In the data rows, zero lies at 4.5, halfway between 4 and 5.
Here are some points:
[3 9 7 5 0 4 5 5 2 4 4 5 3 7 7 5]
[5 4 9 3 5 5 5 5 2 5 6 4 6 4 0 5]
[3 5 6 3 5 5 6 5 5 5 4 4 9 7 0 5]
[5 5 5 5 3 5 5 5 5 5 5 5 6 4 1 5]
[4 4 3 4 6 3 3 5 5 4 4 5 5 5 4 5]
[7 4 0 5 6 1 2 5 9 3 1 8 4 4 5 3]
[4 5 1 5 7 2 7 3 0 3 7 2 4 5 2 5]
[4 3 4 2 3 5 5 6 1 6 4 5 3 4 6 3]
[4 5 5 5 5 7 7 5 0 5 7 3 4 4 6 5]
[4 6 5 5 4 5 3 5 7 5 2 6 4 5 5 3]
[6 5 0 5 7 3 5 6 8 6 3 4 2 4 7 6]
[6 4 0 6 7 4 5 5 1 5 6 3 3 6 6 4]
[4 4 8 2 1 5 5 5 3 5 4 5 4 4 0 3]
[6 5 0 4 9 1 4 5 7 5 4 8 4 6 9 5]
[5 7 0 5 6 4 2 2 9 4 4 7 5 4 9 3]
[5 3 9 4 6 6 5 5 2 5 6 4 4 2 5 5]
[2 4 3 3 0 4 8 9 5 6 9 0 5 6 0 5]
[4 3 4 5 5 4 5 4 3 5 5 5 6 4 1 5]
[4 4 4 5 5 4 4 3 7 5 5 5 4 4 4 5]
[3 4 3 5 5 9 5 5 1 4 8 1 4 4 1 5]
[4 7 9 2 5 8 6 5 2 6 5 3 0 5 5 0]
[2 3 4 5 2 7 5 7 1 5 8 2 5 4 1 5]
[3 3 4 5 4 5 5 5 2 4 4 4 8 5 0 5]
[4 4 8 5 0 9 6 5 0 5 4 2 6 5 0 5]
[1 3 4 5 3 9 5 5 0 5 7 2 6 4 1 5]
[7 5 0 5 8 3 5 5 5 3 0 6 0 5 9 3]
[4 3 0 4 9 4 5 7 3 5 3 6 4 4 3 6]
[5 4 2 5 6 3 1 4 8 4 1 8 4 4 4 4]
[5 4 6 4 4 6 5 5 3 5 6 5 7 5 0 6]
[4 4 7 4 4 3 5 4 5 5 4 4 3 2 9 3]
[7 5 0 5 9 0 5 5 2 5 4 4 5 4 2 5]
[6 6 0 5 5 2 5 5 5 4 5 4 3 4 9 2]
[4 3 9 7 0 4 5 4 5 5 3 6 5 4 2 5]
[1 0 8 3 1 7 4 4 2 5 5 2 5 5 1 5]
[4 6 4 4 5 4 4 6 2 4 6 2 4 5 9 3]
[4 9 9 8 0 9 3 6 5 6 4 7 5 4 3 5]
[4 5 3 5 7 4 5 5 5 6 6 3 4 4 3 5]
[3 4 9 4 1 8 5 6 1 5 6 5 5 4 3 6]
[4 0 9 3 5 7 4 1 8 4 4 6 6 4 0 5]
[6 5 0 5 8 2 5 5 3 5 5 4 2 5 5 5]
[4 3 5 3 5 5 1 0 9 2 4 8 4 3 4 5]
[6 6 0 5 7 2 5 5 2 4 6 4 1 6 8 6]
[4 2 8 2 4 7 6 6 0 6 7 2 7 4 0 8]
[5 4 4 5 6 4 5 5 3 4 4 4 7 4 2 5]
[4 4 3 4 6 3 5 4 4 4 4 4 7 4 0 5]
[4 5 4 5 4 4 5 4 4 5 3 5 4 4 4 5]
[5 4 3 5 5 5 3 5 8 4 3 6 6 5 3 5]
Then 16 other points, each followed by its number:
[5 5 5 4 5 3 4 5 5 5 5 5 3 4 5 3] 0
[5 6 2 5 6 4 3 6 6 4 3 7 4 5 5 4] 1
[4 4 4 5 4 4 3 5 6 5 4 5 5 4 3 5] 2
[7 5 4 6 9 4 5 6 9 2 4 6 2 6 5 1] 3
[4 5 0 5 9 1 4 5 4 5 5 5 1 7 9 5] 4
[4 4 4 5 5 5 3 3 5 4 3 6 6 4 1 5] 5
[6 5 2 5 6 3 5 4 5 5 3 5 4 4 5 4] 6
[0 3 9 7 0 8 4 4 5 6 4 6 3 3 6 6] 7
[3 4 8 5 1 8 4 4 4 5 5 6 6 4 0 5] 8
[9 0 2 0 9 0 9 0 2 1 9 0 0 9 0 5] 9
[2 5 7 6 5 5 2 4 5 5 0 5 8 6 0 4] 10
[4 3 9 4 5 6 4 2 9 4 2 5 5 3 5 4] 11
[3 4 6 3 1 9 6 5 1 5 4 3 7 4 0 5] 12
[5 6 2 4 6 4 6 5 1 5 7 3 6 3 0 5] 13
[3 3 8 4 5 4 4 4 4 5 5 5 6 5 0 5] 14
[2 0 9 5 0 9 5 5 1 5 7 3 7 5 0 5] 15
Which three of these numbered points are nearest to each point below, ignoring the direction in which the first points spread most? Their numbers follow each, nearest first.
[1 6 8 7 0 9 4 5 4 5 4 5 3 4 6 6] > 7 8 1
[1 7 7 9 3 7 2 3 5 5 2 5 5 6 0 6] > 10 8 5
[1 0 7 5 0 9 6 6 1 5 7 3 8 7 0 5] > 15 2 1
[3 7 3 7 3 3 5 5 9 7 4 7 0 5 9 8] > 7 8 2
[7 6 0 5 8 2 8 6 0 5 9 5 5 4 2 5] > 13 6 4
[3 4 8 2 5 4 5 4 5 4 4 5 6 5 0 5] > 14 5 2
[4 5 4 5 5 4 3 4 8 5 2 5 5 4 4 5] > 2 8 5
[5 5 5 5 5 5 5 5 2 5 6 4 6 4 3 5] > 6 0 1
[4 6 4 5 4 4 2 6 6 5 1 7 2 6 6 5] > 1 8 2
[3 5 6 6 0 6 4 4 6 5 1 7 3 4 7 7] > 7 8 2
[3 5 4 8 2 5 0 5 9 5 0 8 6 4 1 5] > 10 8 5
[4 4 0 4 5 1 8 3 0 3 9 2 0 9 9 9] > 4 13 15
[3 4 8 4 5 3 4 5 4 6 3 5 6 4 1 5] > 14 2 5
[0 6 2 5 3 9 9 5 1 4 4 5 8 4 5 5] > 12 6 1
[7 5 5 3 5 4 5 2 5 2 1 8 8 4 0 6] > 5 14 8
[4 5 4 5 8 2 5 5 5 4 5 5 5 4 3 5] > 14 6 2
[4 4 4 5 3 4 5 3 9 5 2 5 3 4 9 5] > 7 11 2
[6 6 0 4 7 4 4 4 4 3 4 5 4 4 5 4] > 12 6 1
[5 5 3 4 6 4 5 3 6 3 4 6 6 5 0 6] > 5 14 2
[3 5 3 5 5 4 5 4 0 4 8 3 2 5 6 7] > 4 6 0
[4 4 7 5 6 4 5 5 5 5 4 4 6 4 1 5] > 14 2 6
[8 4 0 5 9 2 5 5 2 5 7 4 1 6 9 5] > 4 6 0
[3 0 9 4 0 9 6 5 1 5 7 3 7 7 0 6] > 15 6 2
[4 3 7 4 5 5 4 4 5 5 5 5 5 4 2 5] > 14 2 0
[2 6 9 5 3 5 4 5 6 4 4 5 3 4 9 4] > 7 0 11
[3 0 9 1 2 1 4 0 9 5 0 3 3 0 9 0] > 11 7 0
[3 6 9 9 0 9 3 5 9 7 0 9 5 5 3 5] > 7 8 11
[6 6 0 5 7 3 6 5 2 5 4 3 5 3 3 4] > 13 6 12
[4 3 9 3 3 5 3 3 9 3 2 6 5 4 3 5] > 11 8 2
[4 6 4 5 5 6 9 5 0 4 8 0 7 4 0 4] > 13 6 12
[4 5 1 5 6 2 6 5 2 5 6 4 5 3 3 5] > 13 6 12
[4 1 6 5 3 6 5 5 2 5 6 4 7 6 5 5] > 15 6 2
[1 6 4 9 0 7 2 4 4 8 1 8 4 4 3 7] > 7 8 2
[4 1 6 5 2 5 4 2 6 5 3 6 7 4 0 5] > 5 8 2
[4 5 1 5 7 2 5 3 5 3 4 6 6 4 2 5] > 5 14 6
[4 5 9 4 3 6 4 4 9 4 2 5 5 4 4 5] > 11 8 2
[4 4 4 5 5 4 5 5 2 6 4 4 6 4 2 4] > 6 12 2
[4 5 0 7 5 1 2 4 9 3 2 6 4 5 6 4] > 2 8 5
[7 4 0 5 8 2 6 4 0 5 8 3 4 8 9 7] > 4 13 6
[6 3 0 6 8 2 4 3 6 3 4 5 4 5 0 5] > 5 14 6
[4 4 7 4 4 3 0 0 9 2 0 5 4 4 5 4] > 11 8 5
[4 3 0 3 9 0 6 6 5 4 4 7 3 6 8 6] > 4 6 14
[7 4 0 5 9 4 5 5 5 5 4 4 1 9 9 5] > 4 15 6
[5 5 5 4 6 4 7 5 0 5 8 3 4 6 9 3] > 4 0 6
[4 4 4 5 3 4 5 5 2 5 4 4 5 4 2 5] > 6 12 2
[2 4 9 5 5 3 0 0 9 5 1 5 4 2 4 5] > 11 14 10
[5 5 4 5 6 3 5 4 9 5 3 6 0 4 9 1] > 0 11 3
Here are 16 other points, each followed by its number:
[4 3 3 5 5 4 3 5 7 4 6 5 6 4 5 5] 0
[6 6 4 5 7 2 4 5 4 5 4 4 3 3 5 5] 1
[4 7 5 5 4 8 7 5 5 5 6 4 5 6 2 5] 2
[5 4 6 5 5 4 5 4 5 4 4 4 6 5 3 4] 3
[6 5 2 5 8 3 2 5 7 5 3 5 4 4 5 3] 4
[1 3 9 5 1 6 3 4 5 5 4 5 6 4 5 5] 5
[6 5 2 5 5 3 3 3 9 5 3 7 2 2 5 5] 6
[4 5 4 6 3 2 5 6 5 2 1 4 4 6 9 3] 7
[5 5 9 4 0 4 4 5 5 5 3 6 4 3 6 5] 8
[5 5 3 5 6 3 5 5 2 5 6 4 2 4 9 5] 9
[4 4 4 5 4 4 5 6 6 6 2 6 4 5 5 5] 10
[8 5 0 6 5 0 4 5 5 4 3 5 3 5 9 3] 11
[5 6 2 5 7 4 7 5 2 4 6 3 5 4 4 5] 12
[3 3 8 5 1 4 4 3 5 5 2 5 7 4 2 4] 13
[7 5 0 5 7 2 1 8 9 4 0 8 3 7 6 4] 14
[4 5 5 5 5 5 3 4 5 4 4 5 6 5 0 5] 15
The same question for these:
[4 3 7 6 1 3 3 2 8 6 0 5 4 4 3 4] > 13 6 5
[3 1 9 5 2 5 5 1 9 5 1 5 6 5 0 5] > 13 6 3
[8 6 0 4 9 1 1 7 9 6 4 5 4 6 5 6] > 4 15 14
[4 2 5 6 1 8 5 5 5 5 6 4 7 5 0 5] > 0 15 3
[1 0 9 4 0 9 4 3 4 5 3 5 6 6 5 5] > 5 13 10
[5 5 3 5 5 4 3 3 7 5 4 6 2 3 7 5] > 6 10 5
[4 3 9 5 0 5 5 3 9 1 0 5 5 4 4 4] > 13 5 8
[1 9 9 2 0 8 6 6 3 5 6 4 4 9 9 2] > 7 8 9
[4 4 9 3 0 5 5 5 5 4 4 5 5 4 8 5] > 8 5 7
[4 1 4 6 0 4 6 6 0 4 8 3 6 4 1 5] > 11 12 0
[5 6 2 5 6 4 3 4 5 5 3 6 5 5 2 5] > 15 4 3
[3 2 5 5 4 4 5 3 6 5 1 6 5 5 2 5] > 13 10 3
[4 2 4 2 2 7 5 5 4 5 6 4 8 5 5 6] > 0 10 3
[4 6 4 6 5 6 6 5 1 5 7 3 6 4 2 5] > 12 1 2
[5 4 6 5 5 4 5 4 6 4 4 6 5 4 4 4] > 3 4 10
[3 4 7 5 3 8 6 5 7 5 6 5 6 4 5 5] > 0 10 5
[3 8 8 5 1 8 2 8 5 5 0 9 4 7 5 6] > 14 10 8
[1 9 4 5 0 9 5 5 2 4 7 4 4 5 2 5] > 2 12 9
[5 6 3 4 5 2 5 6 9 3 3 2 3 5 9 1] > 7 3 11
[5 4 8 2 4 4 5 4 5 4 5 5 6 4 3 5] > 3 4 1
[4 1 9 4 0 5 3 5 9 5 3 8 6 4 2 5] > 13 5 6
[5 4 6 3 6 4 5 5 2 5 6 4 6 4 2 5] > 1 3 4
[4 4 4 5 3 5 3 6 5 4 2 7 5 4 4 4] > 10 14 13
[5 4 6 2 5 4 7 3 7 2 4 4 5 4 7 5] > 3 0 5
[5 4 4 5 5 4 6 5 0 4 6 5 3 2 9 6] > 9 11 1
[3 5 4 4 4 5 5 3 8 4 4 5 4 3 5 4] > 6 0 3
[4 2 6 5 0 4 8 6 0 3 4 0 4 5 0 5] > 11 7 12
[1 2 9 4 0 9 5 5 5 5 4 5 7 6 0 7] > 10 5 0
[2 0 9 0 4 9 5 7 0 6 8 1 8 9 0 9] > 0 3 4
[4 4 6 4 5 5 4 3 5 4 4 5 5 4 3 5] > 3 15 4
[7 2 9 2 4 6 5 4 5 4 6 5 6 4 2 4] > 3 4 0
[5 5 4 4 4 2 3 5 9 1 4 4 4 3 8 5] > 0 5 8
[4 7 9 6 2 6 4 4 5 5 4 5 4 5 5 5] > 8 5 10
[5 4 4 4 5 4 6 5 2 5 6 4 3 4 7 5] > 9 11 1
[6 4 3 5 5 4 4 4 8 4 3 8 5 3 4 4] > 6 15 3
[4 3 6 3 2 6 6 5 5 5 4 5 5 4 2 5] > 10 6 3
[4 4 4 4 5 3 5 7 3 4 1 5 1 9 6 2] > 7 10 11
[6 7 2 5 6 2 4 5 7 4 2 5 1 9 9 3] > 7 10 11
[6 4 7 4 4 5 5 5 5 5 4 5 5 4 5 3] > 3 10 4
[5 3 6 5 5 3 4 4 6 5 4 4 4 3 4 5] > 3 4 1
[5 5 5 4 5 4 3 5 8 5 4 5 3 2 5 4] > 6 4 0
[4 4 7 4 5 3 4 5 5 2 2 5 4 4 3 5] > 3 15 13
[5 6 2 5 6 3 4 5 5 5 5 4 3 5 5 5] > 1 4 3
[4 4 6 6 1 4 5 5 2 4 4 3 4 4 4 6] > 11 1 7
[4 4 4 6 3 5 4 4 6 5 4 5 6 5 0 5] > 15 3 4
[3 2 4 5 1 7 5 5 2 5 6 4 6 4 2 5] > 0 11 10
[3 4 5 6 3 7 6 5 2 5 7 4 8 5 5 5] > 0 12 9
